In the rows, zero is written as 128.
Named turns come first, each shown by rows before and after it. Which turns, in which order, take the first row of each pair that follows to the second? Write the first one first, as in the answered first pair.
J_636:
[104 130 152 155 149 127 133 118] -> [109 131 153 159 142 122 125 124]
[147  94 166 176 105 159 135 188] -> [156 105 158 163 137 177 174 167]
[125 158 148 149 135 149 115 143] -> [121 154 146 143 131 153 110 142]
J_335:
[144 119 143 145 109 154 165 136] -> [128 148 149 123 149 151 159 109]
[110 142 145 125 136 144 118 147] -> [106 137 125 105 111 116 132 132]
[121 101 137 116  80  90  96 125] -> [124 109 172 144 129 122  79 145]
[110 154 143 111 152 119 131 116] -> [130 122 117 123  84 113 139 135]
J_983:
[138 124 160 164 155 143 145 124] -> [118 150 153 164 124 160 136 142]
[ 92 143 138 131 108 122  91 150] -> [110 119 140 116 115  86  87 136]
[155 143 128 121 137 137 156 135] -> [142 157 119 121 121 146 151 136]
[169 103 161 122 165 120 161 140] -> [150 133 154 136 157 168 165 169]

(2 to 4 turns a pair)
[134 135 138  87 172 120 162  91] -> [100 182 131 101 137 165 150 122]	J_983 then J_983
[148 106 117 109 136 131 161 123] -> [124 130 136 133 134 164 129 155]	J_983 then J_983 then J_983 then J_335
[142 109 109 134  71 107 118 151] -> [156 105 107 109 134  89 158 103]	J_983 then J_983 then J_335 then J_335
[175  85 114 125 131 120 164 120] -> [144 131 134 143 156 188 146 145]	J_335 then J_983
[107 154  96  96  96 121 150 114] -> [166  81 132 137 120  95 125 130]	J_335 then J_983 then J_983 then J_983
[144 110 110 123  45  79 103 125] -> [179  85 109 134  61  79 131 124]	J_335 then J_335 then J_983 then J_335
[170 104 153 172 168 168 176 163] -> [105 179 127 101 174 159 192 110]	J_335 then J_983
[139 157 128 140 116 195 179 177] -> [135 155 100 108  84 158 194 153]	J_335 then J_335
[128 135  88  75  82  93 161 104] -> [126 138  88 108  46 113 146 140]	J_335 then J_335 then J_983 then J_335
